(in the rows, 128 means zero)
A single turn carries every row of the set below to another of its rows. Some are shown first; where does it send the rows asked next?
Q519: [ 99 139 148 139 144 119 145 127 158 128 127 103 128 110 117 122 153 133
 139 113 122]
Q633: [135 121 148 142 145 117 111 130 150  94  88 101 117 118 108 125 161 138
  90 160 136]
Q300: [122 149 147 126 161 140 139 158 145 117 124 118 119 131 126 142 133 142
 120 124 117]
Q115: [ 93 131 141 138 151 116 143 166 147 117 101 119 143 116 106 129 158 154
 111 153 136]
Q444: [105 120 146 157 139 125 139 152 133 111 114 126 138 112  97 116 164 155
 105 131 145]
Q562: [111 129 144 139 147 135 114 135 148  97  91  95 137 108 147 127 168 143
 100 133 134]
Q619: [138 121 148 153 125 145 120 150 155 130 120 127 115 103 115 126 140 133
 134 133 139]
Q486: [153 126 158 145 157 127 147 142 140 112 124 136 117 123 119 139 148 143
 131 141 138]
Q287: [137 136 147 141 133  96 123 147 157 139 139 120 124 122 111 142 155 145
 116 153 145]
Q962: [114 136 153 115 170 132 125 140 155 107 108 114 131 138 133 135 149 164
 113 133 119]
Q63: [103 107 144 128 155 134 112 146 147 119 102 117 144 110 117 105 165 140
 122 155 139]
Q603: [111 139 151 124 173 131 110 146 166 129 116 126 127 117 107 147 153 139
 138 140 133]
Q959: [107 108 139 127 134 131 103 156 143 114 104 119 123 118 106 107 155 148
 114 147 149]
Q951: [124 149 152 157 141 119 155 130 137 102 120 114 134 141 123 143 163 148
 101 139 135]
Q363: [125 126 145 143 151 122 144 142 135 101 107 113 128 116  94 147 160 111
 100 137 129]
Q326: [104 109 126 150 157 105 107 152 151  91 105 107 131 108 111 123 149 146
 132 125 139]
Q740: [129 134 144 153 132 105 115 145 160 134 141  88 142 114 103 119 153 133
 130 153 147]
Q978: [108 124 139 153 143 107 120 156 148 112 130 101 137 148 116 128 159 137
 100 163 152]
Q514: [119 116 144 154 150 126 107 147 145 118 116  95 148 107 107 121 137 164
 116 162 126]
Q22: [150 141 135 152 151 122 117 145 144 107 121  96 118 125 125 148 151 138
 154 141 158]
Q647: [148 133 154 150 158 119 103 130 168 127 136  87 119 114 120 134 143 130
 130 122 128]
Q222: [106 136 140 142 135 121 110 153 168 114  95  87 125 122 149 127 163 131
 114 131 143]
Q629: [126 146 141 156 155 142 117 137 148 117 124  86 128 141 113 140 142 120
 138 140 109]
Q123: [ 94 130 144 146 141 129 152 134 147 102 111  80 134 117 118 106 153 141
 130 142 152]
Q642: [132 117 149 137 157 127  81 133 143 114 122 104 112 125 118 125 146 147
 137 142 125]
Q62: [149 141 156 141 160 111 119 113 137  98 112  95 124 119 106 131 161 151
 107 124 129]
Q897: [141 128 151 144 152 111 112 133 175 131 116  86 116 118 130 150 139 139
 142 134 125]
Q725: [131 151 149 143 153 118 148 119 160 104 111  81 134 126 121 154 154 120
 121 133 138]
Q928: [159 116 151 145 144 123 138 148 150  95 114 126 117 120 120 105 147 140
 112 139 134]
Q925: [143 148 146 154 134 120 129 129 154 109 124  88 128 138 124 156 150 125
  98 128 143]
Q153: [131 130 168 152 150 124 110 116 155 114 107  91 122 124 102 115 169 138
 109 160 149]
Q906: [123 161 142 145 144 113 161 145 145  93 111 105 127 126 125 134 156 138
 101 139 133]
Q388: [142 136 137 141 141 108 127 150 152 110  97  96 134 122 146 141 150 137
 107 130 104]
Q72: [119 138 150 134 135 137 139 144 130 112 108 102 144 108 126 163 157 149
 103 132 145]
Q411: [134 120 139 131 155 125 100 152 157 115 111  99 118 104 138 119 143 136
 151 145 123]
Q726: [ 93 130 140 146 139 106 122 135 165 127 122  89 136 129 112 130 157 137
 149 126 139]

Q642 turns into Q725
Q951 turns into Q63
Where do these go?
Q519 turns into Q928
Q514 turns into Q629
Q300 turns into Q633
Q619 turns into Q388

A single turn carries every row of the set below to another of its rows. Some are shown first; where does it send the rows asked next?
Q403: [123 130  98 131 126 120 121 125 161 131 122 124]
Q741: [129 135 125 136 138 143  98 142 119 124 125 115]
Q802: [128 132 118 135 140 145 100 142 121 128 122 119]
Q636: [125 126 104 139 133 119 115 115 158 122 123 134]
Q886: [128 136 142 143 136 126 106 144 121 108 118 117]
Q298: [142 129 142  99 138 117 149 131 124 125 129 119]
Q233: [119 131 104 137 123 125 115 120 161 134 122 129]
Q131: [116 124 115 131 119 116 128 121 163 144 130 121]
Q357: [126 139 146 141 138 132 106 139 121 109 124 114]
Q312: [132 127 126 138 137 123 110 153 123 112 105 130]
Q848: [117 153 131 131 113 133 144 128 110 139 134 135]
Q674: [142 130 144  98 143 117 134 133 137 119 108 132]
Q271: [133 129 107 137 116 114 125 113 157 137 120 127]
Q582: [117 140 115 138 113 123 147 123 112 133 144 126]
Q288: [133 127 121 136 136 127 105 154 121 118 108 128]
Q61: [111 142 135 134 113 120 148 125 113 139 137 132]
Q414: [115 154 128 135 119 132 139 120 108 128 142 129]
Q423: [121 133 109 135 116 118 126 126 165 136 119 127]
Q996: [141 136 150  98 136 121 141 134 141 126 114 124]
Q154: [114 153 137 135 118 132 137 121 105 129 134 137]
Q88: [145 130 143 104 152 121 131 124 131 112 119 134]
Q748: [119 147 125 140 128 132 133 115 103 124 139 142]
Q240: [129 148 129 134 113 127 143 113 106 139 134 134]
Q605: [140 135 143 100 143 113 140 135 132 113 114 126]
Q832: [137 124 142  96 135 114 146 134 137 136 118 127]
Q60: [129 120 110 128 125 110 132 124 163 127 127 114]
Q742: [151 132 146 102 135 114 140 120 136 126 114 125]

Q131 turns into Q61
Q288 turns into Q741
Q996 turns into Q423
Where do these go?
Q636 turns into Q748
Q312 turns into Q802
Q674 turns into Q233
Q271 turns into Q240
Q414 turns into Q605
Q298 turns into Q60

